In the rows, zero is written as 128.
Named moves (each a turn or a mirror), then the moves between two rows, first move first; the first pair answered
Z452 (before -> after):
[113 124 129 139 108 143 124 140 136 135]  ->  [117 122 125 143 112 142 124 142 138 138]
[126 147 154 134  83 152 116  85 115 132]  ->  [155 127 115 150  88 158 140  85 140 129]
[132 145 126 137 120 123 135 116 127 139]  ->  [132 146 126 137 123 121 136 117 129 141]
Z27 (before -> after):
[176 146 115 155 128 136 167 101 151 146]  ->  [142 148 138 159 103 168 174 107 138 108]
[ 93 144 164 101 119 129 110 134 100 123]  ->  [130 144 139  98 148  99 103 128 111 170]
[137 147 169 109 164 116 106 106  75 157]  ->  [114 148 187 114 148 134 112 109  67 132]
Z101 (before -> after):
[129  99  86 152 123 150 124 120 115 108]  ->  [120 100 100 150 119 157 122 123 108  98]
[104 114 126 113 179 120 110 171 121 129]  ->  [145 113  91 125 172 114 126 150 143 156]
[122 122 137 132 124 145 137 110 111  90]  ->  [113 116 141 124 146 135 126 123 110  91]
[129  87  95 130 141 141 143 158 155 112]  ->  [138  92  91 137 122 149 153 145 158 110]
Then:
Between the rows of a pair lie two moves.
[138 154 143 129  86 134 131  96 111 145]  ->  [106 143 168 111 133 113 101 132 101 139] => Z101, Z101
[112 131 141 120 146 119 107 142 115 136]  ->  [151 132 110 133 133 117 125 123 132 153] => Z101, Z101
[125 135 137 119 150 110 107 128 123 152]  ->  [105 138 143 131 112 145 128 124 119 116] => Z101, Z27
[ 96  98 122 113 160 125 134 176 134  91]  ->  [105  95 107 125 152 131 150 174 143  88] => Z101, Z27
[103 126 142 124 128 145 134 142 123 102]  ->  [155 132 107 129 128 124 142 118 140 150] => Z27, Z101
[129 116 138 136 112 129 143 122  98 139]  ->  [120 112 140 129 132 119 132 137  97 140] => Z101, Z101
[129 131 148 112 163  98 109 136 129 152]  ->  [120 119 146 111 170 107 113 151 134 134] => Z27, Z101
[124 135 101 136 164 120 122 129 134 123]  ->  [113 131 106 140 162 130 127 132 133 109] => Z27, Z101
[132  98 112 138 166 108 124 153 147 138]  ->  [116  93 116 140 160 126 130 163 146 113] => Z27, Z101
[163 149  98 101 147 115 116 129 143 143]  ->  [108 162 148  98 119 141 106 131 114 110] => Z452, Z27
[111 104 149 117 129 108 126 178 114  92]  ->  [171  98  99 129 131  96 144 155 143 126] => Z101, Z101
[139 172 131 107 106  94 133  81 116 165]  ->  [ 84 163 170  98 122 107 118 115  98 124] => Z27, Z101
[154 116 132 130 123 119 111 179 149 140]  ->  [159 125 134 140  87 141 129 155 145 135] => Z101, Z101
[117 159 155 137 105 134 139 115 120 106]  ->  [112 146 147 143 114 142 149 132 126  94] => Z452, Z101
[181 115  89 134 128 128 107 143 157 148]  ->  [136 138 135 143  69 174 122 122 129 108] => Z101, Z101
[ 97 121 135 108 114 143 129 139  95 108]  ->  [114 111 115 100 155 115 118 153 106 130] => Z101, Z27
[ 99 128 130 126 111 136 139 144 123 107]  ->  [119 122 117 118 147 104 128 152 130 140] => Z101, Z27
[133 123 112 154 147 109 137 148 149 149]  ->  [118 130 121 164 108 138 154 135 140 124] => Z101, Z27
[109 116 120 147 102 144 142 119 136  99]  ->  [ 97 102 128 132 149 122 119 151 133 107] => Z101, Z101
[107 149 153 123  88 159 130 135 122 100]  ->  [102 130 138 127 105 164 135 153 137  82] => Z452, Z101
[126 156 121 133  93 126 171 113 139 103]  ->  [149 153 112 113 144  78 142 124 141 149] => Z101, Z27
[144 142 123 108 142 109 112 121 121 179]  ->  [ 93 129 149 103 149 125 103 152 110 127] => Z27, Z101
[152 105  89 147 185 117 145 150 139 152]  ->  [ 86 135 166 122 167 119 105 150  87 135] => Z452, Z27
[112 151 159 127 152 107  86 134 141 136]  ->  [152 153 125 143 132 110 110 105 162 160] => Z101, Z101
[128 168 146 122  99 122 149 107  86 115]  ->  [120 153 135 133  96 139 163 118  99  90] => Z452, Z101
[152 134 122 122 152  96 111 133 128 161]  ->  [147 154 139 124 117 106 116 105 114 164] => Z101, Z452
[146 127 118 149  78 167 153 102 126 125]  ->  [ 86 114 159 120 142 145 107 155 104 103] => Z101, Z101
[110 107 137 133 119 133 156 148 116 109]  ->  [121 121 148 119 140 101 129 142 105 151] => Z27, Z452
[ 94 130 133 151 134 114 144 130 105  85]  ->  [139 122  98 154 159  91 144 124 126 123] => Z452, Z27
[157 118  75 143 137  91 122 118 138 154]  ->  [109 140 118 153  71 139 136  97 109 109] => Z101, Z101
[130 138 118 143  96 144 141 107 139 129]  ->  [120 125 115 146 100 151 146 120 142 109] => Z101, Z452
[109 143 116 131 136 106 129 130 153 151]  ->  [103 153 128 134 123 109 127 119 145 153] => Z101, Z452
[169 117  98 137 148 120 146 115 112 148]  ->  [124 132 138 138 101 154 150 105  85 110] => Z101, Z101
[146 156 169  94 126  91 100  99 113 187]  ->  [101 141 193  85 142 102  87 136 103 148] => Z27, Z101
[102 120 118 130 126 147 141 136 116  81]  ->  [156 130  86 134 122 128 150 104 133 133] => Z27, Z101
[149 107  98 109 153 105 135 172 137 127]  ->  [109 126 147  96 142 105 114 174 103 119] => Z452, Z27
[ 85 128 137 156  82 171 110 165 122  82]  ->  [174 116  67 158 135 117 111 153 164 157] => Z452, Z27
[138 131 128 122 136 112 125 122 116 160]  ->  [134 111 108 138 117 143 154 125 130 121] => Z27, Z452
[135 143 169 124 107 154 126 106 120 105]  ->  [165 148 157 124 113 135 122  93 127 140] => Z27, Z101
[136 131 158 161 130 125 124 107 136 101]  ->  [133 122 154 153 155 111 112 117 139 106] => Z101, Z101
[134 135 131 138 119 129 140 124 144 114]  ->  [144 133 127 133 134 114 132 127 145 130] => Z101, Z27
[119 109 164 117 185  92  82 173  81 128]  ->  [169 103 121 130 195  80  95 163 110 155] => Z27, Z101
[146 126 119 124 111  88 121 126 106 136]  ->  [140 117 105 138  95 110 144 129 116 106] => Z27, Z452
[115 129 113 128 120 148 153 142 151 115]  ->  [134 133 104 121 143 128 141 145 157 145] => Z101, Z27
[164 139 125 130 108 140 139 100 131 158]  ->  [150 132 126 137  96 154 149 100 131 136] => Z101, Z452
[111 143 166 122  95 121 119 100 104 140]  ->  [122 132 151 111 145  90 103 124 110 159] => Z101, Z101
[105 129 122 148 103 151 122 138 122 124]  ->  [106 119 114 141 144 128 107 161 123 134] => Z101, Z101
[144 114  99 119 140 107 148 140 140 134]  ->  [112 113 121 121 131 124 149 154 131 102] => Z27, Z101
[ 97 117 161 114 137 114 104 130 107 136]  ->  [137 114 129 119 147  93 111 119 126 169] => Z27, Z101
